One turn sends every row of this set to another row. A few are shown first. Where does it send the rows asked after them?
taron: [ 1.69, -0.82, -1.42, -0.70, -0.18,  0.87, -0.10, -0.94, -0.07,  1.71,
 -0.95,  0.44, -0.53,  0.23,  0.68, -0.26,  0.04, -0.59,  0.80, -0.64,
 -0.96,  1.22,  0.59,  0.07,  0.51,  0.08, -1.69,  0.42, -0.64, -2.13,
 -1.54, -0.16,  0.11,  1.47,  0.40,  0.26, -0.42,  0.72, -0.29,  3.05,
  0.93,  1.47,  0.15, -1.29, -0.91,  2.23,  1.36,  0.77]
bulil: [ 0.02,  0.91, -0.28, -1.46, -1.22,  0.50,  1.48,  0.80, -0.41,  1.58,
 -0.34,  1.54,  0.31, -0.61, -0.77,  0.17,  0.40, -1.70,  0.03, -1.86,
  0.47, -0.71, -0.39, -1.52,  0.41, -0.38, -0.10, -1.48, -0.70, -1.54,
  0.20, -0.13,  0.87,  2.53,  0.57,  1.26, -0.69, -0.89, -0.03,  1.62,
 -0.68,  0.81, -0.60,  0.79,  0.82,  0.53, -0.74,  1.05]
Vug: [ 1.84, -0.61, -1.07, -0.66, -0.47,  0.18,  0.70, -0.25,  0.37,  0.23,
  0.97, -0.94,  0.82,  0.06,  0.26, -0.49,  0.09, -2.38,  0.03, -0.40,
  0.67, -0.37,  0.33,  0.55, -0.19,  0.93, -0.86,  0.85, -0.31,  1.02,
 -0.25, -0.23,  2.49,  0.35,  0.21, -0.36,  1.26,  0.68,  0.62,  0.94,
  0.13,  0.15,  1.31, -1.55,  0.14,  1.06,  0.66,  0.53]
fevo: [ 2.23, -1.09, -0.27,  0.57, -1.40, -1.76,  1.77,  1.14, -1.09,  1.48,
 -1.35, -0.01,  0.05, -0.01,  0.15,  0.87,  0.34, -0.80,  0.59, -2.05,
 -0.46, -0.22,  0.22, -0.05, -0.39, -0.90,  0.18, -0.08, -0.24, -0.09,
 -0.76, -0.23, -1.48,  2.01,  1.65, -0.39,  0.17, -0.97, -0.11,  0.75,
 -0.21,  0.63,  0.41,  0.19, -0.24,  1.51,  1.07,  0.75]
Fupi: [ 1.26,  0.24, -1.69, -1.75,  0.52,  0.67,  0.72,  1.00,  0.54,  0.28,
 -0.55,  0.03,  0.29,  0.61, -1.04,  1.04,  0.68, -0.97,  0.08, -2.13,
  1.39, -1.63,  0.27, -0.82, -0.34,  1.05, -1.83,  0.53, -1.33, -1.01,
  1.38,  0.87, -0.10,  1.59,  0.32, -1.09,  0.51, -1.14, -0.32,  1.54,
  0.77, -1.54,  1.07, -0.89, -1.34,  0.90, -0.04,  1.36]
vada: [ 0.08,  0.83, -0.29, -1.55, -1.22,  0.54,  1.46,  0.78, -0.29,  1.46,
 -0.34,  1.49,  0.26, -0.47, -0.76,  0.27,  0.43, -1.62,  0.02, -1.74,
  0.48, -0.78, -0.41, -1.44,  0.37, -0.28, -0.06, -1.51, -0.73, -1.52,
  0.11, -0.20,  0.84,  2.34,  0.58,  1.25, -0.77, -0.76, -0.04,  1.53,
 -0.72,  0.80, -0.54,  0.82,  0.81,  0.56, -0.72,  1.13]
senib: [ 0.90,  0.47, -1.53, -1.13,  0.86,  0.12,  0.48,  1.25,  0.06,  0.55,
 -1.46, -0.29,  0.37,  0.54, -0.66,  1.14,  0.13,  0.08, -0.16, -1.36,
  0.92, -0.61,  0.27, -0.81, -0.79,  0.11, -1.16,  0.89, -2.56, -1.21,
  0.59,  0.38, -0.09,  1.29,  0.54, -1.21,  0.78, -0.99, -1.24,  1.71,
 -0.03, -0.86,  0.91, -0.61, -1.69,  0.25, -0.60,  1.16]
kego: [-0.01,  0.75, -1.71, -1.77, -0.64,  0.71,  0.86, -1.32,  0.66,  3.48,
 -0.05, -1.20, -0.14, -0.11, -1.22, -0.70,  0.26, -1.19, -0.33, -1.58,
 -0.70,  0.37,  0.63, -0.59,  1.10,  0.84,  0.58, -0.75, -1.69, -0.10,
 -1.15,  1.83,  0.19,  2.11,  0.29,  0.15,  0.85,  1.01,  1.22,  1.39,
  1.62,  0.25,  1.03,  0.05, -0.81,  2.05, -0.27,  1.29]
ladon: [ 1.66, -0.45, -1.12, -0.38, -0.26, -0.03,  0.37, -0.02,  0.07,  0.31,
  0.55, -1.26,  0.80, -0.05,  0.38, -0.52, -0.21, -1.78,  0.14,  0.01,
  0.19,  0.03,  0.28,  0.82, -0.58,  0.39, -0.62,  1.02, -0.87,  0.75,
 -0.44, -0.46,  2.57,  0.19,  0.21, -0.55,  1.45,  0.76, -0.11,  0.98,
 -0.37,  0.60,  1.40, -1.40, -0.08,  0.95,  0.64,  0.34]
Kal: [ 0.72,  0.20, -1.07,  0.84,  0.88,  0.15,  1.24,  0.96, -0.54,  2.11,
 -0.77, -1.21, -1.13,  1.24,  0.23,  1.10,  0.15, -1.09, -2.06, -0.51,
  0.39,  0.14,  0.06,  0.07, -0.22,  0.38, -0.58, -1.74, -1.60, -0.04,
  0.31, -1.62, -0.37,  0.80,  1.53,  0.23,  0.66,  0.60,  0.64,  0.31,
  1.22, -1.60,  0.37, -0.31, -0.04,  0.18, -0.31,  0.16]
tumu: [ 0.06,  0.86, -0.24, -1.54, -1.11,  0.65,  1.49,  0.77, -0.48,  1.52,
 -0.25,  1.58,  0.20, -0.48, -0.66,  0.28,  0.30, -1.53,  0.01, -1.84,
  0.53, -0.71, -0.49, -1.47,  0.40, -0.33, -0.03, -1.49, -0.73, -1.56,
  0.15, -0.10,  0.88,  2.44,  0.66,  1.24, -0.77, -0.89,  0.06,  1.44,
 -0.82,  0.85, -0.56,  0.73,  0.93,  0.51, -0.68,  1.07]
ruz: [ 0.33,  0.35, -1.37,  0.79,  0.68,  0.45,  0.39,  1.21, -0.76,  1.55,
 -0.70, -1.37, -1.73,  1.23,  0.00,  1.00, -0.02, -0.36, -1.65, -0.40,
 -0.15, -0.39,  0.29,  0.35, -1.17, -0.29, -0.81, -1.39, -1.65, -0.32,
  0.55, -1.36, -0.16,  0.91,  1.64, -0.21,  0.45,  0.34, -0.45,  0.62,
  0.79, -1.01,  0.80, -0.50, -0.12,  0.90,  0.35,  0.57]
meb: [ 2.58, -1.28, -0.32,  0.24, -1.49, -1.52,  2.35,  0.79, -0.64,  1.55,
 -0.67,  0.39,  0.20, -0.04,  0.08,  0.95,  0.98, -1.90,  0.70, -2.60,
  0.05, -0.73,  0.31, -0.19,  0.26, -0.05, -0.13, -0.53,  0.46,  0.25,
 -0.36,  0.02, -1.47,  2.11,  1.44, -0.02,  0.17, -1.03,  0.97,  0.50,
  0.43, -0.07,  0.32, -0.01,  0.10,  1.70,  1.22,  0.66]
nofut: [ 1.77, -0.91, -1.15, -0.41,  0.23,  0.55,  0.68, -1.22,  0.24,  2.26,
 -1.43,  0.69,  0.02,  0.19,  1.00, -0.31,  0.07, -1.06,  0.31, -0.53,
 -0.68,  1.92,  0.52, -0.31,  1.37,  0.45, -1.12,  0.23, -0.90, -1.96,
 -1.94, -0.49, -0.16,  1.32,  0.58,  0.64, -0.18,  0.84,  0.39,  2.78,
  0.97,  1.24, -0.30, -0.94, -0.86,  1.51,  0.58,  0.19]
Pomem: [ 0.59,  0.23, -1.48,  0.13,  0.44,  0.96,  0.60,  1.12, -0.48,  1.18,
  0.03, -1.08, -1.87,  1.32, -0.18,  0.96,  0.50, -1.07, -1.27, -0.92,
  0.22, -1.39,  0.35,  0.33, -1.02,  0.38, -1.49, -1.67, -0.72, -0.09,
  1.39, -0.95, -0.03,  1.11,  1.26, -0.05,  0.22,  0.24, -0.12,  0.56,
  1.56, -1.52,  0.99, -0.75,  0.17,  1.53,  0.88,  0.76]
fuvu: [-0.22,  0.71, -1.69, -1.67, -0.51,  0.72,  0.59, -1.12,  0.49,  3.41,
 -0.25, -1.34, -0.07, -0.08, -1.12, -0.66, -0.09, -0.74, -0.42, -1.37,
 -0.83,  0.81,  0.58, -0.44,  0.80,  0.49,  0.73, -0.72, -2.07, -0.17,
 -1.33,  1.61,  0.18,  1.92,  0.36,  0.02,  0.94,  1.06,  0.77,  1.43,
  1.43,  0.48,  0.85,  0.05, -0.94,  1.94, -0.31,  1.17]
sobo: [ 1.89, -0.70, -0.98, -0.35, -0.29, -0.05,  1.16, -0.38,  0.37,  0.68,
  0.64, -0.99,  1.16,  0.06,  0.58, -0.48, -0.11, -2.66, -0.33, -0.24,
  0.70,  0.21,  0.30,  0.48,  0.34,  1.21, -0.48,  0.68, -0.55,  1.07,
 -0.52, -0.52,  2.20,  0.23,  0.25, -0.18,  1.41,  0.88,  1.06,  0.91,
  0.01, -0.05,  1.06, -1.30,  0.10,  0.46,  0.11,  0.03]
Vas: [ 2.01, -1.02, -1.55, -1.12, -0.34,  1.16,  0.35, -1.24,  0.45,  1.58,
 -0.37,  0.81, -0.61,  0.26,  0.61, -0.44,  0.51, -1.45,  0.89, -1.09,
 -0.39,  0.54,  0.71, -0.07,  0.90,  0.84, -1.93,  0.00,  0.11, -1.80,
 -0.96,  0.16, -0.03,  1.53,  0.22,  0.51, -0.55,  0.69,  0.49,  2.83,
  1.56,  0.88,  0.16, -1.41, -0.62,  2.48,  1.53,  0.80]
zug: [-0.17,  0.76, -1.79, -1.85, -0.80,  0.89,  0.58, -1.21,  0.60,  3.19,
  0.20, -1.23, -0.31, -0.16, -1.36, -0.79,  0.39, -0.99, -0.14, -1.62,
 -0.59,  0.12,  0.64, -0.41,  0.61,  0.77,  0.44, -0.80, -1.51, -0.10,
 -0.96,  1.86,  0.30,  2.12,  0.23, -0.03,  0.72,  0.97,  0.93,  1.41,
  1.69,  0.38,  1.23, -0.18, -0.86,  2.34,  0.25,  1.44]
lem: [ 0.90,  0.08, -1.24,  0.36,  0.58,  0.80,  1.41,  0.68, -0.08,  1.72,
 -0.01, -0.88, -1.30,  1.45,  0.06,  1.19,  0.74, -1.78, -1.75, -1.08,
  0.67, -0.90,  0.23,  0.00, -0.05,  1.03, -1.09, -1.95, -0.72,  0.17,
  0.98, -1.17, -0.44,  0.96,  1.29,  0.44,  0.37,  0.37,  1.13,  0.29,
  1.86, -2.14,  0.65, -0.57,  0.14,  0.79,  0.24,  0.34]
toz: [ 2.43, -1.27, -0.16,  0.69, -1.34, -1.90,  2.39,  0.94, -0.75,  1.97,
 -1.31,  0.25,  0.45, -0.04,  0.26,  0.99,  0.49, -1.54,  0.43, -2.26,
 -0.22,  0.10,  0.18, -0.27,  0.42, -0.37,  0.41, -0.36, -0.12,  0.12,
 -0.88, -0.31, -1.72,  1.94,  1.77, -0.09,  0.27, -0.92,  0.66,  0.44,
  0.11,  0.11,  0.24,  0.38,  0.01,  1.23,  0.59,  0.39]
livas: [-0.30,  0.82, -1.76, -1.66, -0.71,  0.77,  0.37, -1.17,  0.50,  3.18,
 -0.02, -1.44, -0.34, -0.06, -1.25, -0.74,  0.05, -0.62, -0.20, -1.38,
 -0.86,  0.42,  0.64, -0.32,  0.42,  0.44,  0.55, -0.67, -1.79, -0.30,
 -1.16,  1.72,  0.42,  2.14,  0.37, -0.08,  0.72,  1.04,  0.55,  1.43,
  1.31,  0.63,  1.11, -0.12, -0.90,  2.19,  0.12,  1.48]
giba: [ 1.53,  0.13, -1.34, -1.49,  0.77,  0.18,  1.69,  0.58,  0.87,  1.01,
 -0.97,  0.19,  0.93,  0.69, -0.60,  1.22,  0.74, -1.65, -0.45, -2.14,
  1.85, -0.78,  0.24, -1.25,  0.91,  1.75, -1.28,  0.08, -1.73, -0.64,
  1.08,  0.46, -0.46,  1.47,  0.45, -0.54,  0.73, -0.94,  0.86,  1.20,
  1.04, -2.16,  0.66, -0.52, -1.24, -0.10, -0.97,  0.59]
vun: [ 1.65, -0.43, -1.01, -0.18,  0.03, -0.16,  0.80, -0.18,  0.19,  0.62,
  0.26, -1.04,  1.17,  0.11,  0.60, -0.54, -0.37, -2.11, -0.36,  0.07,
  0.37,  0.60,  0.23,  0.58,  0.01,  0.51, -0.25,  0.98, -1.09,  0.92,
 -0.84, -0.78,  2.33,  0.30,  0.43, -0.38,  1.58,  0.77,  0.40,  0.90,
 -0.38,  0.52,  1.04, -1.18, -0.11,  0.39,  0.02,  0.07]
lim: [ 1.16,  0.28, -1.33, -0.80,  1.10, -0.28,  1.42,  0.82,  0.37,  1.33,
 -1.79, -0.06,  1.09,  0.56, -0.26,  1.16,  0.14, -0.86, -0.83, -1.35,
  1.12,  0.36,  0.13, -1.09,  0.46,  0.83, -0.55,  0.49, -2.80, -1.00,
  0.23,  0.04, -0.27,  1.29,  0.69, -0.70,  1.04, -0.88, -0.07,  1.36,
  0.14, -1.34,  0.33, -0.13, -1.56, -0.66, -1.48,  0.32]
bupag: [ 0.03,  0.88, -0.32, -1.52, -1.18,  0.58,  1.56,  0.80, -0.37,  1.51,
 -0.29,  1.68,  0.23, -0.54, -0.63,  0.25,  0.47, -1.68,  0.08, -1.78,
  0.40, -0.71, -0.49, -1.39,  0.50, -0.38, -0.12, -1.55, -0.76, -1.58,
  0.19, -0.17,  0.87,  2.44,  0.65,  1.28, -0.73, -0.94, -0.01,  1.59,
 -0.62,  0.80, -0.51,  0.81,  0.84,  0.59, -0.68,  1.04]
senev: [ 2.03, -1.12, -1.32, -0.93, -0.11,  0.82,  0.99, -1.40,  0.61,  2.25,
 -0.85,  1.06,  0.03,  0.27,  0.81, -0.32,  0.60, -1.93,  0.51, -1.01,
 -0.24,  1.21,  0.63, -0.37,  1.81,  1.20, -1.47, -0.04, -0.17, -1.76,
 -1.43, -0.03, -0.14,  1.57,  0.33,  0.78, -0.31,  0.86,  1.30,  2.59,
  1.58,  0.55, -0.25, -1.20, -0.50,  1.73,  0.83,  0.31]
bik: [ 2.30, -1.25, -0.41,  0.22, -1.58, -1.39,  1.71,  1.12, -0.99,  1.33,
 -0.76,  0.28, -0.24, -0.05, -0.23,  0.96,  0.70, -1.29,  1.08, -2.46,
 -0.38, -1.06,  0.28, -0.09, -0.40, -0.60, -0.27, -0.18,  0.45, -0.05,
 -0.22,  0.28, -1.37,  2.20,  1.52, -0.41, -0.08, -1.12, -0.11,  0.63,
  0.18,  0.31,  0.62, -0.02, -0.05,  2.05,  1.43,  0.99]

lem -> Kal
vada -> bulil
Now find these:
Fupi -> giba
livas -> zug
toz -> fevo
Vug -> sobo
senev -> nofut

